128 stands for zero in the data rows.
Some points, each followed by its number:
[ 77 103  90 128 141  90 103 102 179  90  90 140 102 140 102 128 115 153
 128 116 192 166 166  90] 0
[154 141 154 166 128 167 179 204 103 166 179 102 166 115 128 154 115 115
  89 141  65  90  77 102] 1
[154 154 141 115 154 154 128  90 116 141  90 128 153 115 204  90 154  90
 140 128 128 115 128 141] 2
[141 128 154 217 192 154 128 179 141 141 179 102 153 140 115 141 115 141
  77 116 128 166  77  77] 3
[154 154 167 141 166 154 167 153  90 154 128  64 153 140 140 154 128  90
 128  90 128  90 128 141] 4
[154 166 141 141 154 141 167  90 128 154 102 140 140  89 153  64 166 102
 140 141 103 115 128 141] 5
[115  90  77  90 128 116 116 102 154  90 102 140  89 153  77 116  77 166
 140 154 128 153 166 115] 6
[128 128 128  90 141 154 141 102 103 154 115 128 128 102 153  64 217 102
 102 141  90 102 115 153] 7
[ 64  77  90 115 141  90  90 128 167  90 102 128  77 166 140 128 154 179
 128  90 154 153 179 128] 8
[ 90 128  65  90 166  90  90 102 167  90  64 191 102  51 140 128 141 179
 115 141 205 128 179 115] 9
[154 128 154 179 128 141 141 192 103 115 192 102 153 153 115 154 128 115
 102 154 116 102 103  90] 10
[154 128 128 154 154 154 141 102 116 154  90 153 140 140 166  39  77 115
  77 103  77  90 141 141] 11
[ 90  64 103 128  90 116 103 102 154  90 102 140  89 191 166 128 103 166
 128 154 167 166 166 115] 12
[154 154 128 154 179 167 167 153 116 141 128  89 153 115  89 116 166  77
 128 128 128 128 141 166] 13
[115 103  77  90 128  90 103 115 179  77  90 153  89  38 153  90 103 192
 166 167 167 115 179 102] 14
[154 141 141 141 154 141 154  77 116 154 141 115 128 128 115  64  64 102
 115  90 128  90 128 153] 15
[ 77  77 103 115 103 103 103 102 179  90 115 140  77 153 166 128 115 166
 140 141 154 141 192  90] 16
[141 154 141 128 154 167 192 141 154 154 141 102 153 128 153 103 103  77
 179  90 141 115 128 153] 17
[128 154 154 166 141 154 141 179  90 115 153  77 153 128 115 154 128 128
  89 141 128 141 115  90] 18
[103  77  65  77  90 103  90 153 167  77 102 140  89 128 140 116 128 179
 153 128 154 128 179 141] 19
[115 154 141 103 128 154 103 102 128 166 153 179 153 153 166 167 166 115
 102 141  90 179  64 166] 20
[154 179 141  90 103 167 103 102 141 166 153 166 166 128 179 179 141 115
 128 116 103 153  64 192] 21
[ 52 128  90  90  77  90 103 115 154 103  77 166  64 102  77 154 154 179
 128 103 154 141 166 115] 22
[ 90  90  77  90  64 128 103 102 167  90  77 179  77 166 140 103 115 179
 153 116 192 102 166 128] 23
[103  90  65  90 128 103 103  90 167  77  90 153  64 128 102 141  90 166
 166 128 167 153 166 141] 24
[103 115  77 115 128  90 103  90 167  90 115 140 102  77 140 116  77 166
 140 141 179 141 166 128] 25
[141 154 141 128 141 154 179 153 116 154 102 140 128 153 192 167 166 115
 128 192  90  90 103 153] 26
[141  90 167 103 103 116 116 192 116 128 179 140 153 153 166 141 128 141
 166 154 179 179 115 102] 27
[ 90  90  90  77  77 103 103  90 179  77  90 153  51  77 102 141 115 179
 128 103 128 115 141  90] 28
[ 90 115  77  64 141  90  90 102 179  90  90 128  77  64  89 128 103 179
 115 128 167 128 166 115] 29
[ 77 128  77 103 115  64 103  90 154  64 102 179  77 140  89 128 115 179
 140 154 154 153 179 128] 30
New points follow, each followed by the numbers of its three nearest points above by angle, nearest first.
[ 90  64 167 115  52 103  90 166 103 128 192 115 153 204 115 141 154 141
 128 167 128 115 128  77] 27 10 12
[141 166 141 115 141 141 154 115 103 154 115 115 153  89  64 128 154  90
 153 103 116 102 128 128] 13 4 5
[154 141 141 141 128 128 154 153 103 141 115  77 166 128 102 141  90 102
 153 103 128  90 103 128] 4 17 1
[166 166 141 128 166 167 167 128 103 154 141  77 166 128 102 167 128 102
  89 116 103  90 128 115] 4 1 13
[128  64 154 115 141 116 116 153 103 128 192 166 153 115 115 141 128 128
 153 179 167 141 115  77] 27 10 3
[141 166 141 192 166 154 154 102 128 128 115 115 140 102 140  77  90  90
 115 128 154 115 128 153] 15 5 11
[103 166 167 128  13 167  90 102 179 154 128 217 166 128 153 128 115 115
 204 128 103 166  77 166] 21 20 27
[115 141 141 166 128 141 167 128 103 141 115  89 140 128 153 116 128  77
  77 103 103 102 141 153] 4 11 13
[141 154 128 115 115 128 192 153 128 154 102 128 128 128 166  77 141  90
 166  90 116  90 128 141] 17 5 2
[166 141 141 128 141 167 141 141  77 166 128  89 153 140 140 141 128 102
 140 167 116 102 128 141] 4 26 1
[128  39 128 115 115 103  90  90 154 141 166 115 153 204 102 128 128 128
  64 167 179 128 166  90] 12 16 0
[192 154 141 115 166 128 154 141  90 154 128  89 128 140 140 167 141 102
 115 141 128  90 115 141] 4 26 13
[128 103 179 115  90 116 116 141 116 141 179 128 140 179 140 128 154 141
 166 154 116 153 103  77] 27 10 20
[166 154 141 141 115 154 154 153 103 141 128  51 153 140 115 154 115 128
 115  90 116  77 115  90] 4 1 18
[141 154 128 179 166 154 192 141  90 141 153  77 140 166 140 141 103  90
 102 128 116  90 115 141] 4 1 10
[154 141 128 179 154 128 167 141  90 128 128  89 166 102  89 128 103 102
 153 154 128 115 115 141] 13 4 18
[154 154 128 128 141 141 167 102 141 141 115 115 128 102  89  77  90 102
 166 116 116 102 128 141] 15 17 5
[115  64 154 141  52  90 116 166 141 128 192 115 153 140 153 141 115 141
 128 141 154 141 103  64] 27 10 12
[166 141 141 115 103 154 141 141  90 154 102  77 166 140 128 167  90 115
 166 141 116  77 115 115] 4 1 26
[103 115 154 154 141 141 116 204 141 128 204 140 140 153 128 154 128 141
 166 116 141 166 128  77] 27 3 10
[141 154 154 115 103 179  90 141 128 154 141 166 166 128 140 179 192 141
 192  26  65 179  77 192] 21 20 17
[166 154 141 128 141 154 192 115 128 141 102 128 140  77 140  52 128 102
 153 116 116 115 128 153] 5 17 2
[166 141 154 141 128 128 141 128  77 128 115  89 153 102 140 128 103  90
 153 116  90 102 115 141] 4 1 15
[128 166 141 128 141 154 179 141 128 166  90 128 140 102 115  39 128 115
 166 128  90 102 128 153] 5 17 11
[128 141 154 154 154 154 141 166 116 103 115  77 166 153 115 154 128 115
 128 116 128  64 128 115] 4 18 10
[ 90  77 154 128 128 116 103 141 103 115 179 140 140 204 115 128 128 128
 166  52 179 153 115  64] 27 8 0
[166 166 141 166 141 141 141 128 128 128 115 115 140  51 140  77 141  90
 115 141 103 128 128 153] 5 13 2
[166 141 154 166 154 167 141 141 103  90  77  64 166 140 115 154 115 128
 102 167 167 102 115  90] 18 4 10
[166 154 128 154 141 116 103 153  90 115 115  64 140 140 128 141 166  90
 166 116 141  90 103 141] 4 13 10
[128  64 154 103 154 116 103 141  90 128 179 153 140 191 128 141 128 128
 192 103 103 102 103  77] 27 10 1
[103  90 154 128 115 116  77 115 116 154 179 115 128 179 115 154 128 128
 128 167 154 153 128  64] 27 12 10
[ 90 115  90 128  90  64  90 102 167 103  90 140  77 128 102 128 103 179
  89 167 141 153 141 128] 30 22 29
[128  64 141 128  64 116  90 102 103 128 192 166 140 179  89 141 154 128
 128 179 141 153 103  77] 27 12 10
[ 64 115  77 103  90  77 103 128 179  90 128 140  77 191 153 128 154 166
 166  77 167 192 154 102] 8 16 0
[ 90  77  90 103  90 116 103 102 141  90 141 153 115 166 153 141 154 153
 102 128 167 192 115  90] 12 16 8
[166 179 141 166 115 116 141 179  77 166 115  89 140 102  89 154  77 102
 102 167 103  77 115 128] 1 18 10
[179 154 141 141 154 141 154 102 116 166 115 128 140  64 153  77 103  90
 140 141  90 102 115 153] 5 2 15
[141 141 141 128 103 154 179 166 103 154 166 102 140 115 115 141 141 102
 128 128 103  90 103 128] 1 10 4
[154 154 141 115 141 141 167 141 103 141 128  89 153  89 115 179 103 115
  89 103 116  90 128 141] 4 1 18
[115 128 154 166  52 179  77 166 141 141 128 140 153 115 140 154 166 141
  89 179 103 179 103 153] 20 21 18
[166 141 154 128 141 154 141  77 128 141 102 128 115 102 102  52 154 102
 153 128  77 128 115 153] 5 7 15
[ 90  90  77  77 115  64  90 115 167  90  90 140  77  77  77 116  64 166
  64 141 154 153 166 128] 29 25 28
[141 141 141 166 154 154 179 166 116 154 141  89 153 128 115 167 115 128
  77 141 103 102 115 153] 1 4 18
[141 103 141  90 103 116  90 179 116 128 166 128 153 128 128 141 128 128
 128 167 128 141 154  77] 27 10 18
[103  90 167 103 141 103 128 153 103 154 166 179 153 204 128 128 166 128
 115 116 116 153 128  77] 27 20 10
[154 115 154 141 192 128 141 204 103 115 204 115 166 166 115 154 115 128
 140 116 141 102 103  90] 10 3 18
[141 179 141 141 154 154 116  77 154 154 102 128 115 115 230  52 141 102
  77 116 103 128 141 141] 2 11 5
[115  77 141 103  90 128 103 153 116 115 166 115 153 166 153 141 166 141
 140 167 141 153  90  77] 27 10 12
[154 154 128 141 128 128 179  77 167 141 128 128 140  38 115  64 128 115
 153 179  90 115 128 153] 5 7 15
[154 154 167 128 115 167  90 115 128 154 166 153 140  89 153 154 179 115
 179 116 103 153  90 179] 21 20 2
[115  77 167 141  90  90 128 115 103 128 192 166 128 179 140 141 154 141
 179 141 116 166 128  90] 27 12 16
[166 166 128 128 154 141 128  90 116 141 115 115 115 115 128  90 154  77
 153 128  77 115 128 153] 5 2 7
